M =
120	126	131	142	148	146
126	129	149	129	150	142
135	131	133	110	114	136
127	125	132	147	140	147
136	130	150	119	130	138
127	129	153	128	150	141
132	125	152	146	148	147
139	131	136	111	112	136
125	127	147	138	151	144
140	127	131	134	113	143
139	127	150	132	129	143
137	127	143	133	128	143
139	130	131	114	108	137
145	127	138	130	110	142
M[0, 0]: 120
M[:, 5]: [146, 142, 136, 147, 138, 141, 147, 136, 144, 143, 143, 143, 137, 142]
M[13, 2]: 138
M[6, 4]: 148
M[:, 3]: [142, 129, 110, 147, 119, 128, 146, 111, 138, 134, 132, 133, 114, 130]
M[5, 5]: 141
M[12, 1]: 130
M[10, 5]: 143
M[8]: [125, 127, 147, 138, 151, 144]
M[6]: [132, 125, 152, 146, 148, 147]
M[13, 5]: 142
M[5, 2]: 153
M[:, 1]: [126, 129, 131, 125, 130, 129, 125, 131, 127, 127, 127, 127, 130, 127]
M[13, 3]: 130
M[1, 3]: 129
M[9, 0]: 140
M[0]: [120, 126, 131, 142, 148, 146]
M[6, 2]: 152
M[9]: [140, 127, 131, 134, 113, 143]
M[2, 1]: 131
M[2]: [135, 131, 133, 110, 114, 136]
M[:, 2]: [131, 149, 133, 132, 150, 153, 152, 136, 147, 131, 150, 143, 131, 138]
M[7, 1]: 131
M[11, 3]: 133
M[10, 0]: 139
M[2, 0]: 135

x =
[[114 113 144 145 145 144 111 146 140 142 115 112 146]
 [122 122 138 133 139 131 122 130 126 133 124 123 136]
 [128 127 133 128 133 126 129 124 123 127 129 130 131]
 [126 125 133 133 132 133 126 133 133 132 124 125 132]
 [120 119 139 139 139 137 119 139 134 135 120 119 139]
 [114 115 141 142 140 142 110 143 144 145 116 112 142]
 [109 108 147 152 148 152 104 156 151 149 108 105 152]
 [123 123 136 133 135 132 122 132 131 134 124 123 135]
 [137 135 122 124 117 123 141 122 128 122 135 138 120]
 [135 133 125 126 121 123 138 123 124 122 134 137 124]
 [127 126 134 130 134 128 127 126 124 128 128 128 133]
 [127 125 130 135 127 135 127 136 140 133 124 125 131]
 [122 122 134 135 134 136 122 136 137 136 122 121 134]]
x[-13,-13] -> 114
x[:, 5] -> [144, 131, 126, 133, 137, 142, 152, 132, 123, 123, 128, 135, 136]
x[-3,7] -> 126
x[:, -5] -> [140, 126, 123, 133, 134, 144, 151, 131, 128, 124, 124, 140, 137]
x[1,-5] -> 126
x[:, 10] -> [115, 124, 129, 124, 120, 116, 108, 124, 135, 134, 128, 124, 122]
x[12,-12] -> 122
x[-5,-4] -> 122
x[:, 2] -> [144, 138, 133, 133, 139, 141, 147, 136, 122, 125, 134, 130, 134]
x[3,-10] -> 133
x[-1] -> [122, 122, 134, 135, 134, 136, 122, 136, 137, 136, 122, 121, 134]
x[-13,6] -> 111
x[-9] -> [120, 119, 139, 139, 139, 137, 119, 139, 134, 135, 120, 119, 139]
x[-4] -> [135, 133, 125, 126, 121, 123, 138, 123, 124, 122, 134, 137, 124]
x[6,-9] -> 148
x[-6,-6] -> 132
x[5,-4] -> 145
x[-9,-10] -> 139
x[-10,-5] -> 133
x[:, 7] -> [146, 130, 124, 133, 139, 143, 156, 132, 122, 123, 126, 136, 136]
x[6,-5] -> 151
x[-2,-6] -> 136
x[-7,0] -> 109
x[-11,5] -> 126
x[:, -13] -> [114, 122, 128, 126, 120, 114, 109, 123, 137, 135, 127, 127, 122]
x[9,10] -> 134
x[-4,12] -> 124
x[3,-4] -> 132
x[:, 6] -> [111, 122, 129, 126, 119, 110, 104, 122, 141, 138, 127, 127, 122]
x[-12] -> [122, 122, 138, 133, 139, 131, 122, 130, 126, 133, 124, 123, 136]
x[-6] -> [123, 123, 136, 133, 135, 132, 122, 132, 131, 134, 124, 123, 135]
x[-7,-4] -> 149
x[3,-6] -> 133
x[10,-9] -> 134

A = [150 146 111 114 148 117 146]
A[0] => 150
A[1] => 146
A[6] => 146

arr = [120  99 108 104 145 122 109]
arr[0]	120
arr[6]	109
arr[5]	122

a = [116 142 149 115 132 123]
a[-6] => 116
a[-4] => 149
a[1] => 142
a[4] => 132

W =
[[121 120 120 129 140 142]
 [134 113 134 126 135 146]
 [132 119 128 132 127 133]
 [131 125 126 125 131 134]
 [126 145 138 135 127 121]
 [124 133 122 120 133 131]
 [131 141 133 128 130 145]
 [124 106 124 128 139 131]]
W[-8,0] -> 121
W[5,-2] -> 133
W[-7,-6] -> 134
W[-5,-2] -> 131
W[-6,-1] -> 133
W[1,-2] -> 135
W[:, 0] -> [121, 134, 132, 131, 126, 124, 131, 124]
W[-7,-1] -> 146
W[:, -1] -> [142, 146, 133, 134, 121, 131, 145, 131]
W[3,0] -> 131
W[-2,2] -> 133
W[-4,0] -> 126
W[-2] -> [131, 141, 133, 128, 130, 145]
W[7,-1] -> 131
W[-7] -> [134, 113, 134, 126, 135, 146]
W[4,5] -> 121
W[0,4] -> 140
W[:, -3] -> [129, 126, 132, 125, 135, 120, 128, 128]
W[-5,-3] -> 125
W[-6] -> [132, 119, 128, 132, 127, 133]
